In the rows, 128 means zero.
Named moves, each a turn or a mirror, and the order they were made in; the first pair answered
G:
[125 166 129 155 148  86  56 120 121 138 110  79 157 139  91 111] => [130 176 154 157 134  75 108 162 155 133  71 163 116 115 108  99]
[122  86 108  95 162 128 104  99 118 129 154  67 132 114 131 172] => [128  98 139  98 148 114 164 146 159 123 106 167  85  83 150 156]
[119  86 119 129 145 146 121 145 144 117 159 127 118 115 136 119] => [119  87 119 129 143 146 123 147 147 117 157 133 117 112 138 119]
[159 186 157 154 133 100 129 177 134 100 147 161  75 164 125  63] => [153 177 134 150 144 111  82 140 100 107 183  84 113 187 110  75]
P:
[121 115 152 113 153 144 169 138 150 139 117 131 141 127 105 156] => [124 112 152 115 155 145 168 140 150 138 121 131 141 129 106 154]
[133  95 118  70 120 165 110  84 104 123 164 110 132 127 139 156] => [176  82 129 139 155 156 102 139 113 144 190 120 122 150 129 125]
[118 128 146 148 127 106 118 160 123 139  92 148 123 148 125 108] => [ 95 133 141 107 109 112 122 129 118 126  80 144 128 135 129 126]
[120 141 149 155 123 136 164 138 132 151  76 122 151 120 136  87] => [106 136 141 108 104 154 165 104 126 138  78 115 155 108 144 110]
C:
[ 97 144 130 132 119 121 123 180 141 150 104 117 153 135 135 153] => [ 90 142 125 108 112 129 123 161 138 145 108 111 157 129 139 168]
[178  79 118 188 149 145 128 129 140 155 174 188 129  95 150 111] => [142 120 130 196 135 112 148 136 148 150 109 212 126  83 147  95]
[123 162 127 187 148  97  93 138  95 139 100  90 154 144 106 115] => [ 96 176 125 152 128  95 102 110  93 126  74  91 156 129 111 130]
[146 117 129 147 166 147 131 143 143 135 142 105 149 135 121 117] => [128 141 137 155 159 127 143 150 147 132 105 119 147 126 118 105]
Then:
Each pair is two moves apart.
[113 142  80 101 123  99 138 136 134  87 103  82 128  99 102 132] => [154 108  77 121 144 119 124 152 133  98 156  70 126 116 102 134]	C then P
[181  96 138 159 131 163 103 163 149 125 185 132 110 129 134 123] => [105 173 150 144  98 110 132 150 154 110  66 161 113 102 128 106]	C then P
[141 102 148  78 134 116 136 127 141 135 157 152 112 124 126 111] => [140 114 155  96 138 102 141 145 146 139 141 163 111 125 124  98]	C then C
[124 142 115 129 119 125 110 118 127 124 135 106 148  88 112 131] => [128 134 121 114 111 135 125 121 136 118 136 129 134  77 121 139]	G then C
[128 131 121 127 151 168 112 106 108 125 156 104 104 131 121  93] => [122 144 135 119 139 163 143 121 127 118 127 150  82 112 132  86]	G then C
[ 76 147 107 110 103 118 101  73 142 126  79  71 143 137 116 148] => [119 124 140 121 100 132 163 138 193 125  75 183  81 112 142 136]	C then G
[ 79 162 160 145 122 165 112 133 153 130  96 140  91 121 127 114] => [ 77 150 146 112 114 186 102 102 141 124 119 117 100 118 132 136]	C then G
[175  95 128 147 140 138 126 147 141 134 160 137 117 136 153 123] => [119 141 136 123 113 109 151 131 146 121  82 162 117 111 152 118]	C then C
[139 203  98 115 102 135 181 165 110 170 107 134  99 108 129 119] => [160 167  84  86 104 174 163 140  99 166 167 107 105 114 136 146]	C then C
[125 182 133 223 148  67  96 169 120 149  83  90 153 174  85  70] => [ 72 166 100  62  85 125  92  49  93 104  97  51 174 131 112 158]	C then C
[124  85 109 113 149 156 122  94 110 124 171  55 149 139 129 181] => [114 141 141 211 169  86 145 170 133 143  90 107 134 149 108 113]	C then C
[142 112 108 126 125 159  82 122  86 109 146  92 167 133 148 153] => [162 123 139 177 135 131 120 190 121 119 112 167 130 127 152 116]	C then G
[111 174 131 103 108  98 119 130 137 122  88 147 102  92 113 135] => [124 147 124  70 102 129 118 110 133 116 126 139 102  87 123 159]	C then G
[106 167 112 155 120  95  95 105  76 147 116  98 140 153 133  87] => [118 144 100 131 119 121  85  88  68 145 152  82 143 155 138 106]	P then C
[133  84 114  97  74 149 170  84 140 134 157 119  61 121 160 152] => [165  66 116 145 103 148 153 114 138 151 191 105  61 144 151 136]	C then G
[ 99 159 115 107 113 129  86  60  99 140 126  48 146 151 107 120] => [133 156 126 178 144 112  81 115 109 162 140  60 136 173  96  85]	C then C
[137 105 110  87 121 162 108  82 117 111 172  92 145 124 137 157] => [180 101 144 158 143 143 145 168 157 129 160 171 102 128 140 115]	P then G
[161 114 131 168 157 128 161 172 177 121 203 158  93 175 152 115] => [127 161 134 202 159  83 156 178 170 125 144 145 111 180 133  87]	G then C
[122 137 127 153 150 126  83 123 120 136 165  72 124 149 110 115] => [111 164 149 172 140 100 120 157 144 135 111 132 100 132 112  92]	C then G
[114 153 126 124 124 144 169 126 134 131  95 138 106 152 160 129] => [136 125 119 113 132 170 159 121 131 130 140 125 105 157 164 144]	P then C
[140 127 123 136 164 120 119  71  84 106 165 104 149 113  89 107] => [127 151 130 159 166  98 125  84  89 110 131 112 148 114  80  90]	C then P
[109 100  91 111 140 111 139  86 123  91 157  80 126 114 131  89] => [132  97 112 136 145 107 172 134 152  96 146 144  92 104 141  71]	P then G
[151 130 145  77  85 132 130 107 133 113 134 160  98  93 122 129] => [186 118 151 138 117 125 119 150 137 131 163 158  95 118 112 103]	C then P
[ 81 167  89  84  98 122  74  58  96 131  95  55 177 104 115 150] => [160 121  93 175 157 132  47 126 100 164 179  42 170 149 103 120]	C then P
[143 118 137 173 171 112 123 127 132 167 183  91  95 154 113  91] => [102 157 136 174 159  84 123 116 126 162 129  84 107 149 104  81]	C then G
[140 134 124 180 110 104 112 118 132 166 145 164 123 125 147 123] => [115 148 115 164 103  98  96  89 117 162 133 134 143 124 142 131]	P then G
[162  86 108 156 159 141  91 114 120 137 187  88 153 166 125 132] => [131 125 143 131 118 116 174 149 167 118  88 209 101 114 146 119]	G then C
[116 159 145 208 183  77 103 167 134 132  87 134 129 123 107  79] => [ 64 179 125 140 152  82  91  97 111 112  61  93 158 107 110 111]	G then P
[ 88 179 124 127 105 106 150 120 134 119  74 136 146 112 116 121] => [105 140 101  92 109 146 119  84 113 116 143  86 164 123 119 152]	G then P
[160 104 132 101 112 150 145 158 130 140 131 151 111 141 132 168] => [154 121 142 119 114 130 152 174 136 143 105 167 107 141 128 151]	C then C
[ 90 153 123  85 109 142 145 101 127 110  97 136 140  98 129 159] => [131 111 110 100 132 168 113 103 116 121 173  99 148 120 125 167]	G then C
[ 96 154 133 110 111 118 182 158 169 165 166 153 127 114 102 118] => [ 87 146 115  91 111 132 154 121 147 163 193 103 150 123  97 137]	C then G
[134 139 124 188 145  99  96 138 128 128 118 127 146 155 106 100] => [ 94 163 126 139 113  95 118 114 134 110  72 150 140 127 117 114]	G then C
[137 100 119 149 125 120  88 119 115 163 149 101 141 138 145 111] => [128 122 134 168 122 100 109 145 127 162 110 133 126 133 145  92]	C then G
[140 130 126 126 119 135 102  92 106 133 130  82 153 125 121 136] => [154 134 132 163 134 123 100 118 110 143 128  89 149 134 115 116]	P then P
[133 136 139 162 140 104 151 159 151 133 105 177 103 122 128 115] => [ 96 139 107 116 129 115 102  83 109 124 122  83 154 132 117 146]	P then G
[125 132 122 121 146 133 110  97 139 155 132 100 139 152 127 119] => [119 143 125 132 148 122 113 105 140 157 117 105 138 151 125 110]	C then P
[142 118 159  95 144 143 153 120 120 116 160 139 112 121 136 145] => [153 116 156 128 159 135 133 128 111 128 175 114 124 138 127 133]	P then G
[158 133 151 170 156 131 173 139 171 149 129 113 155 130  93  98] => [122 151 137 140 142 126 157  94 152 139 110  75 182 127  85 109]	C then G
[146 120 122 135 149 100 124 122 128 119  75 107 145 159 108 136] => [149 102 114 111 144 118 118 107 122 117  98  97 147 158 112 154]	P then C
[150 139 135 158 136 136 122 163 138 148 143 123 132 133 119 100] => [117 161 125 140 126 124 108 131 122 141 120  90 153 132 111 108]	C then G
[176 112 144 142 146 141 144 134 163 111 137 170 143 132 143 123] => [154 126 125 150 153 130 103 101 132 115 140 101 182 151 125 124]	P then G
[ 88 142  97  65  88 148 120  80 107 112 103 110 164  89 119 153] => [173  96 105 176 153 152  92 160 114 152 187 100 154 138 105 113]	C then P
[ 25 184 121  84  91 103 113 100 112 139  55  84 135 112 112 100] => [ 64 119 110  17  80 170 114  73 113 128 138  85 118 102 137 151]	G then P
[103 162 149 135 129 104 143 137 136 126  89 155 117 129 137  94] => [ 91 145 130  81 113 130 127  87 116 112 113 118 135 121 142 127]	C then G
[165 107 148 203 119 108 163 136 124 134  75 178 108 119 132 121] => [145  89 132 113  86 148 165  72 112 109  91 164 113  94 148 171]	C then P
[ 72 153 132  82 123  88 134 121 121 135 119  81 178  91 143 134] => [109 130 154  85 121 103 179 167 158 135 126 161 130  73 162 129]	C then G
[114 187 124  99 145  76  92  94  90 139 140  81 171 168 120 155] => [116 177 147  43 111  97 155 106 129 120 116 176 122 124 153 173]	G then P
[ 91  97 107  86 139 144  90  58 119 141 150  59 167 142 112 154] => [116 122 134 205 180  92  99 148 141 170 118  97 150 165  95  87]	C then C
[151 101 137 147 158 130 144 155 149 137 146 141  96 139 130 107] => [116 125 121 145 158 113 112 120 120 138 130  77 135 153 111 108]	P then G
[133 169 150 207 141  69 137 190 144 147  65 165 131 138 119  73] => [ 83 187 119 168 129  68  91 116 103 140  61  73 184 147 105  97]	G then C
[116 140 104 117 106 122 128  85 129 112 140  80 129  97 120 139] => [149 125 126 136 111 127 164 133 160 117 144 147  90  87 135 126]	P then G
[138 142 137 168 146 112  78 132 104 124 156 108 143 150 108 109] => [114 172 152 161 128  93 111 145 123 116  98 156 125 129 115  99]	P then G
[122 100 146 143 126 167 102 111  96 112 155  55 105 124 134 121] => [133 116 172 180 130 141 138 166 127 116 117 122  73 115 139  91]	P then G
[150 111 143 143 138 126 127 148 136 128 148 144 115 133 131 145] => [133 122 132 146 140 117 106 126 118 130 144 101 139 143 122 145]	C then G
[139  92 109 115 137 166 107 116 128 136 125 116 145 116 130 133] => [147  95 122 121 133 161 131 139 147 137 109 156 123 107 137 125]	G then C
[102 138 118  80 111 132 136  96 125 112 110 124 123 117 128 151] => [143 110 129  99 123 149 153 132 145 122 139 163  95 117 138 145]	C then G
[ 80 148 111  78 111 123 112  73 106 120 101  82 163 121 117 145] => [152 105 114 158 160 133  87 132 110 150 179  70 158 160 106 118]	C then P
[141 133 138 189 162 110 117 172 121 148 136 122 130 147 111  95] => [ 86 170 129 155 139  92 117 131 109 134  83 102 151 132 106 104]	P then G
[100 148 136  84  78 164 183 114 157 149 124 195 120 116 179 124] => [159 109 137 137 115 180 161 152 159 169 194 182 116 146 173 111]	C then P
[ 87 153 136 126 118 115 167  96 117  99  91 152 150 107 113 100] => [142  91 121 127 139 162 137  97 106 107 192 113 155 129 115 120]	C then C
[168 108 142 158 144 145 131 156 158 136 167 138  95 124 143 107] => [109 152 142 110 106 123 153 123 160 115  90 153  99  93 147 117]	C then C
[134 163 111 135 140 106  71 106  86 185 161  62 147 187 126  65] => [107 189 112 125 127  89  81  96  84 179 121  66 151 176 126  62]	P then C
[ 74 145 170 189 124  68 102 121 123 138  86 133 120 170 116  73] => [ 46 147 155 127 100  84  97  66 108 121  83 108 137 154 124 106]	G then C
[ 87 173 145 144 111  70 118 129 111 111  73 137 120  99 112 130] => [137 104 120 110 123 137  85  97  93 113 184  87 128 114 124 173]	C then C
[ 99 157 119 154 139 114 128 126 116 125 123 124 147 151 124 116] => [ 92 161 125 133 125 118 146 125 124 117 108 147 137 134 132 123]	C then G
[ 90 196 106 139 105  85 102  95 150 152  30  88 135 154 115 129] => [ 95 162  90  72  89 131  96  51 142 138  75  73 137 142 131 173]	G then C
[145 124 130 124 139 135 134 135 134 130 148 148 114 119 143 127] => [131 141 132 127 135 120 142 136 137 128 121 156 113 113 142 120]	C then P
[120 126 132 101 104 143 154 143 140 115 109 146 107 121 138 138] => [133 108 118  99 116 159 125 127 122 121 149 102 126 136 132 149]	P then G
[155 167 134 162 134  96 178 154 156  95  79 182  78 143 144 120] => [147 132 109  67 105 151 163  79 136  70 129 140  92 125 161 179]	P then C
[ 97 133 140  92  85 128 117  93 126 129 112 119 146 110 134 149] => [152 100 142 155 126 135  98 140 129 153 173 111 140 141 125 128]	C then P
[134 164 104 179 140 154 109 157 125 125 132 169 128 136 136 110] => [104 175  88 151 128 152  91 116 103 118 123 127 154 137 130 124]	C then G
[151 118 137 147 152 163 166 135 111 133 154 142 107 124 141 129] => [120 150 143 145 138 139 179 131 115 128 102 153 108 113 139 121]	C then P
